The same turns and mirrors carry the whole set onto itself, and each row onto the other rows of its family. Which rows share a family with each named row? Give them in list order.
These 32 rows form 4 families of 8 rows each.
j_726: [ 18.0  -3.7 -15.0  -8.2  -8.6  -8.5 -21.7  10.0  -7.8   0.4 -12.2 -18.1
 -32.0   1.1  -1.7  17.7  -4.2  -1.3  -6.3  14.2  29.6  -0.4   6.9 -17.3
   6.6  -5.9   8.8  14.3   3.8   1.0]
j_328: [ 16.9  -0.6 -12.7  -8.0  -9.9  -5.0 -23.0  16.1  -9.7  -0.1 -13.1 -16.4
 -34.3  -1.2  -1.8  18.0  -6.9  -2.4  -7.9  14.2  26.9  -2.4   8.9 -18.4
   7.0  -5.7   7.2  13.7   1.5   2.1]
j_933: [ 17.4   0.2 -12.7  -7.2  -9.3  -6.7 -22.9  16.1 -10.4   1.5 -12.0 -16.9
 -35.0  -3.0  -1.1  17.8  -6.2  -0.2  -5.7  14.9  27.6  -2.2   8.7 -18.4
   7.6  -4.6   9.1  12.5   1.6   2.4]
j_160: [ -3.8  19.1  -1.5  -1.4 -14.2 -11.4  16.0   6.7   0.1  25.2  13.9   6.0
   5.4   8.1  -2.2  33.9   6.5   6.2   5.4   5.0 -23.2   7.7 -21.5 -10.8
  10.9  -4.6  25.6   7.3  -0.1   9.0]
j_516: [-26.2   2.9  -8.7  15.5 -18.9  -8.5   5.6  -9.6   3.3  -9.4   1.2   7.1
   3.6  -2.3   4.7 -21.8   9.3 -13.2 -11.4   9.4   4.5  10.0  22.5  -2.1
   3.9  10.4  -9.7 -11.0  -8.1  10.0]
j_264: [ -4.4  23.2   2.1  -1.5 -16.7  -8.7  14.7  13.7  -1.9  24.5  12.8   7.9
   1.6   7.3  -1.9  32.6   3.6   5.2   3.6   5.9 -26.3   5.3 -19.5 -13.3
  12.5  -3.5  25.0   7.6  -1.8   9.8]
j_375: [ -1.6   8.5  -5.1  33.7  21.5  16.4 -17.4   7.5  21.7  -3.0   8.8  15.9
   4.9   6.2   8.0   7.2  -7.8   8.3 -12.5 -13.6   0.1  -9.3  -8.2  14.4
 -14.3 -19.5   4.4   8.1   5.7  -0.7]
j_352: [ -3.1  18.4  -1.8  -2.8 -17.8 -11.8  16.7   7.7   3.3  21.8  11.8   8.4
   6.2  13.6  -3.4  35.8   6.4   3.7  -0.2   5.6 -22.0   7.3 -21.9  -9.7
   7.9  -5.3  25.9  11.6  -1.1  10.7]
j_47: [ -3.5  22.3   1.8  -4.2 -18.9  -8.9  16.7  13.5   1.9  21.8  10.2  11.1
   2.8  11.4  -2.8  35.4   4.7   3.1  -1.4   6.5 -24.5   5.9 -21.3 -11.7
   8.9  -3.7  25.1  11.4  -2.5  13.5]
j_465: [-26.9   4.5  -7.6  16.9 -18.4  -8.0   4.1 -10.3   1.3  -7.3   1.7   5.9
   1.9  -4.9   4.2 -22.8   9.4 -10.3  -8.9  10.2   3.8   9.1  22.1  -4.3
   5.4  11.0  -9.0 -12.4  -7.8   9.4]
j_945: [ -4.6  22.9   2.8  -3.2 -17.1  -7.0  15.4  13.9  -0.2  23.6  11.2  10.1
   1.6   8.8  -2.7  33.6   4.0   4.2   0.2   6.6 -25.9   4.5 -20.3 -12.8
  11.4  -2.6  23.9   9.6  -3.2  12.6]
j_223: [ 17.5  -1.3 -13.4  -8.6  -8.9  -6.3 -22.5  14.8  -8.3  -0.7 -12.9 -15.4
 -33.6   0.3  -1.7  18.5  -6.5  -1.9  -7.9  14.8  28.9  -1.8   8.8 -17.5
   5.9  -5.2   7.2  15.1   1.8   2.6]
j_335: [ 16.4  -2.0 -14.4  -5.6  -7.8  -8.7 -22.2  11.1 -10.2   1.0 -10.7 -19.0
 -33.1  -2.6  -0.6  17.2  -4.1  -0.3  -3.5  13.5  29.1  -0.5   7.3 -18.0
   7.3  -6.6   8.7  12.4   2.5   0.6]
j_402: [-29.1   8.4  -4.4  15.8 -19.1  -5.3   3.3  -3.5  -1.0  -8.5   1.0   7.7
  -1.3  -9.0   4.8 -23.5   7.5 -12.6 -10.1  10.4   1.0   7.1  24.5  -4.7
   6.9  13.1 -10.0 -13.3  -9.0  10.9]
j_472: [ -2.5  15.0   1.7  31.7  18.5  22.2 -19.9  19.5  19.0  -2.8   6.7  20.4
  -0.3   2.5   8.7   7.4 -11.3   6.9 -15.5 -12.4  -5.3 -12.9  -5.3  12.6
 -10.6 -16.7   3.3   8.1   2.8   1.8]
j_488: [ -3.5  14.4   0.8  35.5  21.1  20.0 -20.4  15.4  15.0   0.2  10.4  17.3
  -0.3  -3.0  10.5   4.3  -9.5  10.8  -8.3 -13.7  -5.1 -12.6  -6.1  11.8
  -8.1 -17.2   4.8   3.3   4.9  -2.1]
j_158: [-27.2   3.3  -7.8  15.1 -20.1  -7.5   5.1  -7.5   4.0 -10.9  -1.3   8.8
   3.0   0.6   2.5 -21.3   9.1 -15.0 -15.8  10.7   3.8   9.5  23.3  -2.8
   2.5  11.2 -10.7  -9.8  -8.8  12.8]
j_505: [ -2.5   8.7  -5.2  34.6  21.9  16.9 -17.9   7.6  18.3  -1.8  10.3  15.6
   3.9   2.4  10.6   5.5  -7.8   9.7  -9.1 -14.1  -1.0  -9.3  -8.3  14.2
 -11.8 -18.0   5.5   5.9   6.2  -2.5]
j_978: [-27.5   6.6  -6.4  16.9 -18.6  -6.7   4.0  -6.3   0.2  -7.7   1.6   6.1
   1.2  -8.6   4.6 -23.5   8.2 -10.8  -9.0  10.4   2.4   7.3  22.1  -4.0
   6.7  11.1  -9.7 -13.6  -7.8   9.2]
j_411: [ 18.3  -1.9 -14.5  -8.5  -9.1  -7.5 -21.4  12.3  -6.7   0.0 -13.0 -17.0
 -31.8   2.0  -1.7  18.9  -5.5  -2.3  -8.3  15.1  28.7  -0.8   8.1 -17.2
   6.1  -6.1   8.4  14.6   2.3   2.4]
j_165: [-26.8   5.7  -5.7  13.5 -21.2  -5.7   5.4  -5.1   4.6 -11.4  -1.8  10.2
   2.1  -1.1   2.2 -21.1   8.3 -15.4 -16.3  10.7   4.2   7.2  24.2  -3.6
   2.7  12.3 -11.3  -9.2 -10.0  14.7]
j_813: [ 16.5  -0.7 -13.4  -6.9  -7.9  -7.0 -22.7  13.0 -10.5   2.2 -10.8 -17.7
 -34.0  -4.5  -0.5  17.2  -6.0  -1.0  -3.5  14.1  28.5  -2.0   8.6 -18.7
   7.9  -5.3   8.2  12.3   2.5   1.0]
j_961: [-28.1   9.1  -2.7  15.5 -20.1  -4.6   4.2  -1.3   1.4  -9.3  -0.7  10.0
  -0.8  -6.2   3.4 -22.7   7.0 -13.8 -13.4  10.4   0.3   6.4  24.5  -5.1
   6.1  12.6 -11.2 -11.2 -10.2  13.3]
j_594: [ -1.6  10.1  -2.8  32.1  19.6  18.8 -18.2  11.9  21.9  -4.4   7.2  18.3
   4.0   8.3   8.4   7.8  -9.3   5.8 -15.7 -13.2  -1.1 -10.3  -7.5  15.1
 -13.5 -18.8   3.4  10.3   4.9   1.6]
j_445: [ -3.3  17.9  -2.4  -2.4 -15.7 -11.9  17.5   5.8   1.6  24.4  12.7   6.6
   6.1  11.9  -2.8  34.5   6.4   4.6   2.7   5.3 -21.4   8.1 -21.4 -10.3
   9.3  -5.7  24.9   9.7  -0.8   9.8]
j_507: [ -3.6  19.4   0.2  -5.0 -17.2 -11.0  17.3  10.3   3.0  22.0  10.0  10.0
   4.6  14.3  -3.6  36.8   4.5   2.4  -2.1   6.0 -23.3   7.1 -20.7 -10.4
   8.6  -4.7  24.3  11.0  -1.6  12.5]
j_391: [ -3.4  15.6   2.0  33.2  19.9  21.7 -20.3  19.0  16.3  -1.2   8.5  18.9
  -1.0  -1.4   9.5   5.2 -11.0   8.8 -11.1 -12.8  -5.2 -13.1  -5.5  11.2
  -8.7 -16.2   3.4   5.5   3.4  -0.1]
j_716: [ -2.4  12.9   0.3  31.8  18.2  20.6 -18.8  16.8  21.2  -4.0   6.2  20.5
   1.8   6.9   8.0   7.5 -10.8   6.2 -17.2 -12.8  -4.1 -11.6  -5.6  13.1
 -13.4 -16.6   2.4  10.3   4.0   2.2]
j_305: [ -2.1  11.8  -2.6  36.3  22.1  17.8 -19.1  10.1  16.3  -0.5  10.8  14.6
   2.7  -1.2  10.5   4.3  -8.1  12.2  -6.8 -14.9  -2.1 -11.3  -7.3  12.7
  -9.9 -17.7   5.8   3.4   6.0  -2.8]
j_81: [ -4.0  21.9   0.4  -1.7 -15.8 -10.9  15.7  10.5  -1.1  25.2  13.4   7.2
   3.5   5.6  -1.8  33.7   4.9   6.3   5.2   5.2 -24.6   6.6 -21.8 -12.2
  12.5  -3.4  26.1   7.3  -1.8   9.5]
j_775: [ 18.1  -3.6 -15.8  -6.2  -8.2  -8.1 -23.2  10.1  -8.9   0.3 -12.2 -18.8
 -31.9  -0.8  -0.8  18.2  -4.6  -0.7  -4.7  13.3  29.4  -0.7   8.4 -17.5
   6.0  -6.6   9.0  13.3   3.1   0.7]
j_280: [-28.4   7.3  -3.9  13.4 -21.6  -4.0   4.4  -2.0   2.4 -10.6  -1.7  11.5
   0.6  -3.4   3.3 -21.9   7.6 -14.8 -16.2  11.7   1.7   6.8  24.1  -4.5
   5.0  12.9 -11.3  -9.2 -10.8  13.6]

Same family as j_165: j_516, j_465, j_402, j_158, j_978, j_961, j_280
Same family as j_594: j_375, j_472, j_488, j_505, j_391, j_716, j_305
Same family as j_264: j_160, j_352, j_47, j_945, j_445, j_507, j_81

The same turns and mirrors carry the whole set onto itself, and each row onto the other rows of its family. Which rows share a family with each named row? Give them in list order.
These 21 rows form 7 families of 3 rows each.
j_205: [  4.4 -24.8 -11.2  20.0  -6.0  15.4   1.1  -3.3 -16.0]
j_938: [ 13.4 -32.3  -2.4  20.6  -7.1  24.1  12.0   4.6 -26.3]
j_849: [  9.6 -27.7  -3.1   9.1  -9.1  31.4  -5.7   5.0 -22.0]
j_159: [  3.5  -1.5 -25.0  13.8 -22.2  -6.4  10.1  35.3 -32.0]
j_215: [ 14.2 -20.5   7.6  -2.3 -40.1  12.2  -1.6  46.1 -13.0]
j_167: [ 12.4 -34.3  15.3   6.7 -27.4  13.0  -5.0  46.3 -16.7]
j_687: [ 12.7 -25.1  -4.0   3.2 -26.2  17.7  10.8  54.0  -1.3]
j_534: [  6.5 -19.3  -9.2  15.3  -2.7  22.9  -0.3   0.3 -15.5]
j_325: [ 17.9 -25.8   7.6   0.8 -30.8  19.8   4.6  49.5 -11.2]
j_149: [  0.1  -6.7 -32.3  15.3 -15.5  -1.3  16.1  36.1 -19.0]
j_848: [ 16.9 -32.3  14.1   5.3 -31.7  12.9  -0.5  34.0  -1.1]
j_902: [ 21.1 -30.4  14.2   9.2 -35.4  10.5  14.2  44.3 -15.8]
j_596: [ -1.8 -10.1 -16.5  18.4 -22.9 -13.0   1.4  37.4 -34.6]
j_966: [  2.6  -6.0 -16.4  15.8 -30.8 -17.9   8.1  31.2 -17.8]
j_980: [  9.1 -25.3 -10.0  14.0   0.0  31.1   0.5   8.6 -24.9]
j_38: [  6.8 -29.2 -17.1  14.0  -0.6  32.7   8.2  17.5  -9.5]
j_84: [  0.6  -1.6 -24.6  13.1 -26.0  -6.0   3.1  22.8 -33.7]
j_903: [  7.9  -8.8 -18.8  20.8 -24.9 -10.0  20.3  27.6 -34.0]
j_886: [  1.8   2.6 -19.4  14.6 -26.8 -12.2   7.7  31.1 -20.8]
j_284: [  2.8 -31.1  -5.6  19.5  -0.8  20.1  -6.1   8.5 -29.8]
j_255: [ 16.8 -23.9  13.3   2.9 -30.4  17.0  -0.4  39.9  -1.5]

Same family as j_159: j_325, j_980
Same family as j_167: j_596, j_284
Same family as j_255: j_534, j_886
Same family as j_966: j_205, j_848
Same family as j_849: j_215, j_84
Same family as j_902: j_938, j_903

